128 stands for zero in the data rows.
Each row is a point on one of a few hidden curves, and its group is its curve. There are 2 groups. The first row asked about is in group 0, and each new group gets the next number.
Each row in order, then its group:
[ 45 114 171 177 151  93 119 120] 0
[ 91 108 174 166 140  96 125 124] 0
[173 111 165 133 121 101 147 144] 0
[ 89  76  82 151  87  85 133 169] 0
[150 149 123 153 137  78 137 172] 1
[137 129 137  80 137 202 111  78] 1
[ 77 108 174 172 139  97 122 124] 0
[112 112 181 163 137 100 129 126] 0
[159 157  99 170 151  64 149 166] 1
[143 150 103  86 152 211 114  63] 1
[171 119 179 138 125 103 142 135] 0
[142 114 175 147 138 101 139 132] 0
[105 120 178  86 107 165 108 126] 1
[167 105 149 136 116  98 147 152] 0
[153  99 137 139 110  89 144 160] 0
[153 151 110 161 143  70 142 171] 1
[161 180  44 108 157 198 132  78] 1
[112  84  98 147  98  84 137 172] 0
[137  90 125 144 105  90 142 170] 0
[148 162  87  92 157 208 121  62] 1
[164 105 145 139 117  92 146 154] 0
[172 112 157 137 117 100 143 146] 0
[132 143 103  88 121 163 121 119] 1
[105 118 186  88 107 160 110 126] 1
[127 128 153 128 118 103 126 159] 1
[129  89 114 144 102  82 138 168] 0
[143 142 129 147 134  82 135 171] 1
[151 169  75  95 153 204 123  64] 1
[ 51 113 173 178 146  95 120 120] 0
[138 139 142 141 126  91 134 166] 1
[167 177  26 104 142 178 139  98] 1
[ 69 107 174 174 144  94 120 122] 0
[159 163  98 173 157  65 146 165] 1
[153 118 181 149 133  98 140 131] 0
[153 155 104 162 147  66 141 173] 1
[170 182  33 110 148 182 133  90] 1
[123 114 178 155 135 101 129 127] 0
[119  87 104 145 100  84 139 170] 0
[175 111 171 135 123  99 146 141] 0
[ 62 110 168 176 146  94 118 125] 0
[166 181  33 103 155 191 137  85] 1
[108 120 180 105 102 137 111 144] 1
[147 154  73  94 125 161 124 118] 1
[115 120 164  85 105 171 107 123] 1
[149 168  80  93 153 207 123  64] 1
[157 174  58  99 155 202 128  73] 1
[120 130 165 124 110 111 121 156] 1
[ 33 123 169 186 158  90 112 117] 0
[145 152 103  88 153 216 118  60] 1
[131 141 134  89 142 211 107  66] 1
[ 74  74  68 148  87  88 125 173] 0
[145 154  78  91 123 163 123 122] 1
[173 112 187 141 123 103 154 130] 0
[ 83  78  80 150  87  83 125 174] 0
[115 129 152  82 109 164 112 124] 1
[103 120 191  89 102 157 103 131] 1
[165 116 182 141 131 108 141 133] 0
[166 168  45 103 136 162 130 116] 1
[136 129 133  87 142 207 114  74] 1
[169 177  25 106 142 168 131 112] 1
[ 35 116 170 184 155  87 117 120] 0
[136 114 184 151 135 100 135 129] 0
[ 93  80  86 149  90  84 131 172] 0
[136 140 123  85 150 210 116  68] 1
[ 34 119 165 179 157  91 113 119] 0
[166 173  39 104 136 165 131 110] 1
[155 101 145 137 115  93 151 157] 0
[153 164  68 100 124 161 130 115] 1
[ 40 114 169 182 149  88 117 119] 0
[175 178  25 110 146 170 136 100] 1
[142  97 124 141 104  84 145 165] 0
[124 130 131  82 115 166 115 118] 1
[106 121 174  89 105 166 109 124] 1
[104 118 190  99 102 148 111 135] 1
[104  81  99 151  95  82 138 170] 0
[120 126 141  85 112 170 114 116] 1
[106 121 185 101 101 141 110 138] 1
[114 123 170 112 108 122 120 146] 1
[102 113 175 164 139  98 124 126] 0
[169 114 179 139 122 101 138 140] 0
[170 183  22 107 144 172 136 108] 1
